Each path below is one point turned by a fixed rotation once a step. After each direction that follows a path, write how fast that rotation turns it, in degrees per step (0 if it stays still).
Each turn is a multiple of 5 degrees from 10 to 175, or 0.
Each row of a path follows its step; steps can be skipped.
Path 1:
step 1: [ 22.6  17.5   1.5  11.8  15.9 -17.6   3.9   4.3   9.0   7.5  15.2  -8.5
 -14.3   7.4 -31.5  -0.7  23.9 -10.9  -4.2   3.2  46.5  21.7  10.4  13.8
 -11.1 -21.3 -11.4  -9.7 -19.2 -32.1  12.6  10.2 -14.1 -11.0 -22.4  -3.7
  -0.2   8.5  -8.9   8.9  37.6  -2.6 -10.7  29.0   4.9 -21.3 -22.6  22.1
  -1.2   9.5  -4.1 -31.4 -11.3   2.1]
step 3: [  7.8  -4.2  15.7 -15.8 -34.1  -4.2  -3.1 -10.0 -14.8  -5.8  15.9   1.5
  24.5  -3.9  21.5   4.7  19.6  -2.2  -0.7   0.7  12.6  -1.4 -11.5  -0.7
  20.8  29.1  -7.2 -16.8  -4.6   0.8   9.5 -12.7 -31.7  11.1  -7.4  21.8
  -5.0  21.0  24.4 -49.4   4.0  18.8 -34.4   1.5  -3.1 -12.1   2.5 -12.9
  24.3  -7.4 -31.8  11.6  18.0  16.2]
step 4: [-10.3   9.5   5.5   3.5 -24.0  19.0  40.9  -1.4 -11.9 -16.0 -19.2  12.5
  43.8  -9.5  -7.4  29.9  -5.3  -7.4   2.7  -1.2  -3.3  -2.0  -3.3 -18.2
  23.9   3.1  29.4   6.5   6.9  -3.2  -1.9  17.4  13.8  15.8 -20.6   9.1
   3.7 -34.8   0.9   7.4  33.1   3.9  13.4   3.3  34.3  -1.2  13.7  -0.5
  -8.7  -2.6  16.3  -7.3 -27.9 -14.5]
step 8: [ -1.0  31.2  11.9 -11.6   5.3   6.7 -20.3  -6.9  45.6  -3.3  -6.5 -19.2
  17.0   2.0  10.1  10.0  11.5 -14.3   5.4 -16.1  -7.7 -11.6  14.9  17.1
  16.9  19.7  -2.5   0.0  11.7 -11.9   9.1 -10.6  23.0  33.6  14.4 -15.2
 -16.8   1.4   5.6  20.2  11.7  19.8 -13.5 -21.0 -32.1 -15.8   7.5   0.4
 -27.3  13.6  -6.4  -1.9  33.5 -30.4]
step 14: [ 16.9 -40.8  -3.3 -33.5  -6.9  -0.2  12.3   9.2  10.3  12.8  35.5   3.4
 -36.1  11.3  10.4  -5.5  18.6   1.6 -12.8  -9.7   7.0 -18.0  -8.3  14.8
   2.6  15.8 -15.9  11.6  27.6 -26.6   0.2   9.2 -19.2 -39.7  -2.3  28.6
   5.7  15.0 -10.2  -5.0  19.4   8.4  10.0  -8.8 -23.7  -4.4  22.0 -18.2
  -5.5   6.7   1.4   9.1 -14.6   5.3]
step 16: [  8.4   2.1 -18.4 -10.2 -18.1  -2.9   3.7 -11.9  11.9 -14.7  -1.8 -15.6
  11.4 -30.0 -22.4 -25.8 -22.8   9.1   8.8  -2.3  20.1  23.4 -11.8 -42.9
  -8.3   1.6 -11.2  19.8  -8.9  -7.7   7.8  18.7  -3.0  30.0  -0.4   4.1
  28.4 -23.8  -6.7  -5.2   4.8   7.1  14.6  -8.7  21.2  -9.9  38.4 -23.5
  22.1  11.6 -19.1 -12.4   0.5  19.6]
step 30: [ 28.4 -10.3  28.1 -17.1  14.0 -22.8   0.6 -14.3 -27.9  -9.9  11.5  30.3
  22.9  -5.6   9.0  -9.1   9.5  11.6 -13.3   2.0   8.4 -27.2  -5.5   0.3
 -22.9  11.7 -14.1 -13.7  14.5 -11.5 -41.3 -12.6  -4.6 -38.5   4.2  -6.4
  -0.5  11.3 -15.7  12.2 -15.5   1.5 -10.7   9.8 -26.8 -30.2  -4.7 -15.9
  23.1   7.5  -9.4  14.8   1.0  17.8]
Speeds:
[  2.8  -5.7   6.2   5.3   4.1  -3.4   0.9  -4.4  -3.9   0.3   6.8   7.3
  -7.5   4.5   5.9   2.0  -1.5   4.8  -0.5   4.6  -3.1   9.6  -6.0  -5.3
  -2.0  -1.4   3.2   7.6   3.0  -7.6  -0.4  -9.7  -0.1 -14.1   3.8   0.3
 -10.3   4.3   0.5   0.3   1.3  -2.4  -0.2  -9.8   1.4   0.1  -0.3   5.4
  -2.8  -5.0  -6.5   2.1  -0.5   3.9] -> 90
[  4.2   0.8   5.9  -3.1  -4.5  -0.5   1.5  -3.1   1.8   1.2  -4.9  -7.8
 -13.0   3.1   2.3  -6.9  -3.0   3.6   0.1  -6.6   5.5  -1.6   0.0  -2.4
   7.3  -0.2  -1.1   5.4   4.6  -1.7  -8.5   0.6   2.5  -9.3   1.8  -4.7
   7.8  -1.5   0.8  -4.8   3.0   2.4   6.6   6.5  -1.4   3.9  -8.0   5.6
   4.6   8.7   6.9  -2.0   7.3   9.0] -> 25
[  4.6  -8.1  -8.4  -1.7  -5.5  -3.7  -2.2   8.1   1.2  -6.3   2.7  -4.7
   4.0  -1.4   8.5  -5.1   2.0  -1.9  12.0   1.0   1.0  -5.6  -4.1   4.2
  -6.2  -8.2 -11.0  -2.4   6.0  -6.8   2.5   2.9  -1.9  -6.1   0.9  -2.5
  -2.7  -6.0   4.3  -4.2  -5.6  -0.1  -2.3   1.0   3.9  -5.3   2.8  -3.7
  -2.6   1.2  -4.7  -3.9   0.9  10.6] -> 160
[ -3.8  -4.1  -0.4  -4.8   7.4  -2.5  -6.7 -12.5   4.9  -4.4   6.4   3.9
   3.1  -1.4  -2.9  -8.8  -9.2   0.9 -11.0  -2.6  -1.4  -2.8   0.8   6.1
  -1.3   3.0  -3.6   6.2   4.0   2.4   1.1  -3.1   7.0   1.4   4.1  -3.0
  -2.4  -0.7   0.6  -1.3   2.1   9.9  -6.4  -0.1  -1.2  -0.2   7.9 -12.1
   0.6   2.6   0.6   2.8   6.7   6.0] -> 130
[  2.9   3.3  -4.3  -0.6  -5.3   3.5  -2.4   0.8  -3.2  -1.7   2.8   7.0
   3.5  10.1   1.7  -0.9   4.7   4.5  -9.9   2.2  -1.0  -9.8  -7.7   0.3
   7.0   2.9  -4.7   0.2  -9.7  -5.2  -1.1   3.5   1.3   1.2  -7.3 -12.3
  -6.7  -0.4  -1.6   5.1   6.5  -4.0   4.0  -4.1  -1.6   3.7   0.3  -1.6
   3.5   9.4  -2.1  -3.1  -8.9   5.0] -> 110
[ -6.2   3.7  -1.6   2.1   9.4  -8.6   8.4  -5.0  -4.3   2.1   2.6   0.7
  -3.8  -2.1  -0.9 -14.0  -0.6  -0.3   5.0  11.0  -0.7  -0.7  -7.2  -7.2
  -2.6  -0.6  -2.4   4.5  -2.4  -0.2   9.0   3.6  -1.7   7.4   0.0  -6.6
   6.0   7.5   2.0   5.8  -2.6  -3.1   2.5   6.3  -1.9  -1.9  -0.3   2.3
  -1.1  -3.3   5.1  -9.8  -0.9   3.9] -> 70
[-12.0   0.4  -5.0  -4.6   8.3   6.2   0.1   4.1   2.3   4.2  -3.2   2.3
   0.9  -4.3   7.6  -3.6  10.0   2.5  -6.5   4.0   5.2   7.9   8.5  -0.3
  -1.5   8.3  -2.0   7.6   4.5  -5.1   4.2   4.3   4.4  -4.5  -3.8   6.8
   0.1  -9.0  -2.6  -4.3   4.2  -1.8   4.8  -1.1   7.8  -1.3  -1.0   0.3
   4.4   2.5  -2.9  -8.0  -2.1   0.4] -> 145
